In the rows, 128 means zero.
One turn sends every row of this set to another row. A few are shown first. Where does it send the rows asked after them?
beli: [ 84 133  90 116 128 126 140 127 105 132 109 128 148  93 118 130 148 111
 130 119 146 120 126 123]
buro: [ 73 140 130 113 130 127 107 138 175 113 137 142 127 127 140 111 122 136
 119 137 120 121 126 123]
dup: [ 68 136 134 113 134 130 107 136 173 114 137 142 120 131 134 110 131 136
 118 144 119 117 140 124]
pamis: [154 139 133 117 121 140 125 122 117 103 111 125  78 136 172 116 142 128
 120 108 110 116 119 139]
Mif: [ 75 145 129 115 125 127 107 137 174 111 135 137 123 123 136 118 117 137
 124 143 116 115 129 129]
nul: [110 125 156 127 136 148 121 119 125 107 119  74 117 121 153 112 125 136
 113 123 114 163 128 113]
Gulem: [191 122 122 125 132 129 120 130 135 144 128 129 137 132  75 118 134 128
 136 143 120 129 131 137]
Suz: [105 124 156 127 136 150 123 118 122 112 114  73 106 117 147 116 132 134
 119 132 111 154 141 115]
Podi: [191 116 122 124 134 129 118 131 136 148 128 133 138 135  74 111 136 126
 136 140 119 133 134 137]
Dut: [148 130 136 115 130 141 125 125 118 108 113 127  80 142 169 105 152 127
 113 106 116 123 125 132]
geb: [174 112 124 124 141 130  83 119  84 112 115 124 141 154  86 115 129 127
 123 127 134 134 140 124]
Makub: [ 83 130  88 116 129 121 138 130 109 134 113 129 150 100 124 124 149 113
 128 113 146 127 116 119]
mib: [117 106 148 122 152 144 126 130  81 131 116 124 124 150  73 107 136 136
 117 115 141 120 125 104]
nasi: [137 112 117 121 114 132 121 117 142  90 165 120 120  93 129 140 113 140
 135 152 165 117 128 136]
mar: [192 123 120 123 128 127 117 132 134 142 129 131 142 131  78 116 131 130
 132 137 121 131 124 136]
zufup: [130 137 129 122 123 135 126 126  80 114 115 122 135 125  81 129 102 142
 125 115 124 107  86 120]
Tid: [ 80 128  95 118 136 124 141 126 105 138 110 131 142  99 118 124 158 111
 129 118 146 120 133 120]
kapu: [125 115 131 121 137 135 126 134  85 124 123 124 144 151  87 110 116 145
 113 102 136 129  87  99]
pusok: [113 136 148 126 125 149 120 119 125 104 115  73 119 109 155 119 116 137
 120 127 108 157 120 117]
rabab: [151 134 133 117 126 138 126 124 120 106 116 127  83 142 173 108 143 129
 113 101 114 124 117 135]
Nogu: [125  85 131 122 140 134 122 120 142 103 167 124 114 117 128 122 140 136
 125 145 178 133 150 120]
dek: [110 137 155 128 128 150 124 113 119 104 112  70 106 107 147 124 122 133
 126 134 106 148 137 122]
Kula: [122 145  94 115 125 122 110 128 154 151 121 139 130 151 140 145  92 139
 141 130 129 117 117 144]
guton: [108 121 117 116 149 132 114 131 151 170 117 142 111 167 124 133 129 134
 138 138 136 114 160 134]
todus: [149 136 139 116 126 142 127 122 116 106 109 128  75 138 166 113 151 125
 117 109 111 115 130 138]
zogis: [128 101 133 122 127 139 126 117 135  99 160 122 105  98 119 135 132 133
 136 156 167 113 155 135]
mup: [115 123 103 116 142 127 110 133 157 164 126 145 132 175 141 126 116 138
 131 122 140 134 130 128]
Legin: [120 127 146 122 136 143 129 121  76 123 110 122 115 126  64 129 124 136
 130 128 128  95 121 122]
Sonan: [137  97 118 119 127 132 119 121 149  94 171 121 130 113 138 123 121 143
 124 137 177 139 122 120]
sal: [171 117 125 126 141 130  81 117  82 112 110 122 134 147  82 120 129 124
 129 134 129 122 147 130]
muziv: [ 71 141 135 115 129 132 108 136 172 113 132 138 115 123 129 117 124 137
 125 145 115 107 140 129]
Sirak: [ 83 127  90 115 135 122 141 129 109 137 114 129 150 103 122 118 156 112
 124 112 148 129 126 114]
bov: [112 145 106 116 129 130 114 126 145 159 110 139 107 147 124 150 108 134
 149 147 126  99 148 149]
Pum: [176 117 115 125 136 127  79 118  86 107 114 122 146 149  89 120 119 126
 125 122 130 133 129 127]
zilo: [193 117 121 127 132 128 119 133 137 146 132 130 142 134  79 113 136 130
 134 137 123 136 128 132]
suru: [176 124 121 125 135 130  84 117  81 107 112 122 136 143  87 125 119 126
 129 131 126 123 135 131]

sal moves to geb
mup moves to Kula
nasi moves to zogis
Where do these go?
muziv moves to dup
nul moves to pusok
mib moves to kapu
beli moves to Tid
pamis moves to todus

One turn sends every row of this set to another row. A few are shown first. Where does it send the rows asked after them?
Ral: [107 147 119 155 143 125 124 162 129 167 106  92 129 121 130 161 165 124
  93 170 141 119 105 133  99 157 133 145 104 119 144 111 149 132 104 173
 114 147 134 151 140]
Bodu: [124 140 114 126 125 147 121 117 139 114 133 122 142 143 121 147 107  74
 135 161 130 148 154 101 119 130 159 143 105 118 111 107 127 118  66 114
 107 118 119  87  95]
gefa: [124 122 126 154 185 131 152 104 115  91 125 106 113 142 155 162 121  95
 107 119 160 124 112 107 133 138 158 159 126 129 142 130 129 132 111 145
 122 110 105 154 162]
neku: [ 95 166  64 136 138 137 137 108 116 157 124 122 106 163 153 139  93 125
 128 143 148 136  85 105 115 132 125 120 126 149 125 148 101 122 103 111
 141 145 121 143 132]
mupes: [ 85 157  61 126 152 130 132 125 116 148 119 132  91 159 157 131 109  99
 133 140 141 139  92 123 109 130 132 134 124 140 121 141 109 120 110 115
 150 151 119 125 133]
vomek: [149 117  94 139 125 118 117  82 127 116 142 105 141 115 152 175 136 110
  95 161 136 163 144 114 132 148 167 132 137  85 111  86 158 141 102 113
 121 122 108 131 135]
kar: [ 88 134 101 140 155 128 120 159 119 169 115  97 123 131 157 161 167 110
  83 151 129 122 111 117 103 156 143 142  99 136 152 121 155 139 102 156
 128 166 113 147 151]
kagu: [ 87 167  67 126 135 133 105  97 138 141 120 134 111 165 172 129 115 111
 120 142 140 126  89 126 116 129 116 128 134 145 129 138 113 120  96 121
 155 146 124 123 133]
lod: [135 145  86 137 111 126  91 137 118 105 136  86 162 128 124 142 158  94
  86 120 140 130 140  97 130 166 150 175 108  86 148 113 132 133 138 163
 140 120 128 117 113]
Gisig: [104 114 130 166 165 120 123 109 127  84 119  91 133 142 140 158 117 101
 110 123 152 129 110 126 151 139 164 131 126 131 133 117 107 119 116 130
 141 112  90 142 161]
leze: [ 97 170  61 122 141 133 117 103 124 158 122 137 107 163 144 136 102 103
 127 163 163 130  87 131  99 137 116 133 132 139 127 129 120 122 100 125
 139 128 145 134 123]
noruz: [101 129 126 152 178 131 128 117 114  99 119  92 121 142 158 178 107  96
 113 119 164 124 107  96 144 145 161 143 116 143 150 112 124 141 107 131
 119 119 103 157 160]
sovi: [125 139  76  87  98 149 127 137 113 142 144 105 107 167 150 155 146 156
 101 139 143 121  91 116 135 142 140 169 105 103 124 103 110 124  86 143
 124 100 122 110 149]
Sokuz: [128 133  83 155 109 137  93 121 124 126 147  96 162 128 128 135 152 104
  94 132 144 113 139  96 136 133 147 173 128  88 140 137 146 159 109 158
 157 128 138 102 111]
kevu: [ 97 148 109 156 151 134 116 165 125 171 115  82 124 122 146 163 161 112
  98 154 139 123  97 117 109 157 136 128 103 122 146 126 140 146 108 146
 123 174 118 139 150]
firos: [145 161  78 126 120 130 120 111 106 127 122 104 119 130 172 176 149 117
  97 179 118 149 132 123 142 113 120 141  69 117 130 114 109 111  70 171
 101 138 140 115  97]
rukun: [114 125 132 155 165 119 146 116 127  83 128 103 139 144 138 164 105 117
  99 118 164 125 105 105 139 159 147 146 128 142 134 110 140 118 123 136
 123 113  99 155 153]
zelun: [127 161  71  89  83 139 102 137 105 140 129 117 133 151 148 139 144 143
 118 159 129 122 116 117 122 135 130 175 101  93 119  99 110 107 116 146
 134 114 117 107 155]
Bogu: [ 96 123 127 133 172 106 124 106 123  92 126 104 121 137 129 174 109  88
 110 123 155 117 113 107 144 151 151 137 119 138 146 122 123 135 122 126
 121 108 101 152 161]
Parom: [ 79 165  69 122 143 120 136 101 135 166 124 126 101 165 143 132 111 106
 120 158 145 140  94 116 119 131 119 129 135 144 132 145 104 129 105 130
 134 130 127 133 130]
zuv: [109 165  62 136 144 120 137 123 133 152 122 129 125 156 151 124  92 103
 122 151 154 141  84 134 128 130 115 133 138 147 115 146 119 124 109 114
 149 140 131 121 127]
paka: [113 157  59 120 145 133 140 114 125 150 125 142 106 159 149 135  93 111
 127 142 137 120  94 117 103 131 122 135 129 149 114 156 128 126 107 128
 132 145 119 129 138]
sifas: [150 124  87 142 134 143 103  79 130 110 152  91 121 116 151 171 135 112
 114 156 136 163 147 116 141 142 161 111 141  91 114 108 154 137 117 123
 116 125 109 130 136]
Vorun: [120 125  56 107  72 142 123 129 102 109 150 101 129 155 144 144 142 139
 109 160 147 107 104 116 140 137 134 158 105  94 117 116 106 122 110 143
 128 107 108 123 149]
volit: [144 148  79 124 125 118 128 127 107 123 123 101 127 128 158 179 152 122
  93 170 128 157 133 143 134 138 112 131  75 108 123 103 105 106  95 175
  98 146 119 133  92]
Lati: [143 127 104 143 121 136 110  90 142 110 155  86 139 120 146 184 139 105
 106 147 125 163 156 117 124 152 171 124 125  99 113  92 157 141 103 115
 112 121 102 120 147]
domef: [150 145  89 128  96 143  91 134 130 129 148  89 154 136 104 145 152 115
  87 113 145 129 118  97 136 160 135 174 122 110 147 137 133 145 113 156
 134 129 149 116 117]
lon: [104 117 122 155 181 120 132 115 103 104 121 102 115 141 137 160 104  99
 105 118 160 134 119 104 135 140 162 150 120 141 146 117 127 118 124 134
 127 119  90 159 157]
Gof: [149 167  73 139 111 125 115 114 115 132 140  91 117 124 161 177 159 125
 101 161 116 161 136 131 132 137 109 127  84 120 121 118 104 113  98 175
  98 154 124 130 111]
Feg: [127 143  89 128 148 152 101 142 119 131 139 107 118 147 123 166  96  86
 105 116 151 152 109 124 155 110 149 164 118 113 115 100 110 158  99 181
 137 106 128  78 140]
Menal: [108 150 118 145 151 129 123 164 127 167 128 105 136 135 165 161 172 120
  82 160 145 128  93 138 116 157 112 138 104 125 141 112 152 141 104 165
 128 156 124 137 159]
roged: [114 153 117 119 129 167 112 123 149 132 135 134 137 145 144 141 118  93
 149 163 130 139 161 104 121 126 144 130 106 125 125 115 133 109  60 125
 111 121 128  98 111]
Sipov: [113 153 112 126 133 146 119 123 143 127 128 118 159 152 135 139 118  87
 123 165 125 145 153 105 113 127 152 149 100 131 113 103 131 105  66 122
 116 114 118  87  87]
pap: [114 134  99 142 159 138 126 165 112 168 128  91 132 129 145 146 168 101
  86 168 140 121 106 130 106 164 131 136  93 128 142 139 151 140 106 162
 110 159 112 134 156]
Gete: [158 159  89 136 123 120 108 114 107 117 119  96 123 124 168 178 147 118
  87 166 121 153 130 133 148 111 118 143  78 119 127 102 104 104  87 171
  99 145 123 137 101]
Bag: [ 98 143 125 144 142 112 126 157 133 177 114  96 116 120 130 165 171 121
  92 159 129 118 107 122 112 148 130 139 111 122 146 128 142 141 114 162
 114 155 113 144 157]
sodu: [158 128 100 133 113 128 102  83 113 116 157  93 123 124 139 185 142 126
  95 155 131 154 149 106 119 142 164 125 122  88 112  94 164 140 111 140
 106 139 107 137 126]
Zaf: [141 149  82 135 129 139 119 116 114 111 123  95 126 116 158 176 153 129
 103 164 117 144 142 122 144 134 115 119  70 121 142 123 105  97  93 181
  91 138 124 132 104]
nozu: [141 131  84 143 112 132  97 125 120 135 136  97 141 117 102 139 142 124
  74 102 139 118 116  80 137 161 150 172 118 104 144 131 140 136 112 151
 137 131 129 107 116]
nug: [119 126 124 147 168 112 119 109 118  88 106 104 121 129 132 179  98  97
 115 130 169 113 108 127 138 144 159 146 123 129 140 113 132 127 119 125
 128 103 114 155 152]
nini: [119 159 118 112 142 134 114 112 133 132 132 144 156 145 140 145 105  99
 138 157 129 143 158 105 116 126 136 151 109 127 113 104 128 106  62 128
 118 126 129  94  92]
venu: [129 162  78 129 123 150 115 120 132 119 116 115 130 149 143 159  94  90
 109 134 150 155 133 122 146 101 156 176 125 103 130  90 111 143 120 173
 149  88 106  95 139]
Tam: [117 150 103 128 119 159 108 143 118 113 143 115 127 153 136 173 105 103
 118 137 154 119 132 124 146  94 131 170 112 110 126  97 115 151 105 202
 135 110 104  94 134]
guran: [129 147  76  86  97 152 110 120 115 122 140 100 130 154 139 157 138 152
 117 148 135 122  84 114 141 134 131 183 118 112 116 113 112 124 103 135
 120 103 135 100 157]
moluz: [120 167 111 124 127 150 118 100 139 121 137 124 150 141 147 144 110  95
 140 154 131 143 155 100 124 123 136 150 100 144 126 118 113  99  60 121
 110 114 118  89 109]
vili: [149 125  93 134 118 126 100  85 122 114 157 105 136 136 145 177 133 111
  98 151 130 166 140 114 115 146 157 121 127  86  95  85 156 137 114 115
 119 131 109 141 139]
teb: [138 138  98 138 126 170 114 132 138 118 127 100 134 145 115 177 107 100
  96 125 147 154 112 126 149 110 141 171 119 114 129 102 109 158 113 177
 133  93 130  85 146]
bileg: [ 97 139 114 153 139 134 101 158 132 161 125  88 136 136 139 148 168 121
  90 154 131 127 113 125 107 161 128 124 106 137 138 111 143 131 101 187
 118 164 107 152 152]

noruz moves to kevu
Bogu moves to Bag
Where do these go?
nozu moves to sovi
kagu moves to Gisig
lon moves to kar
Gete moves to Sipov
gefa moves to pap
sifas moves to Zaf
Vorun moves to Tam
zelun moves to venu
Lati moves to Gof
teb moves to domef
sodu moves to firos
Menal moves to zuv
leze moves to nug
nini moves to vomek

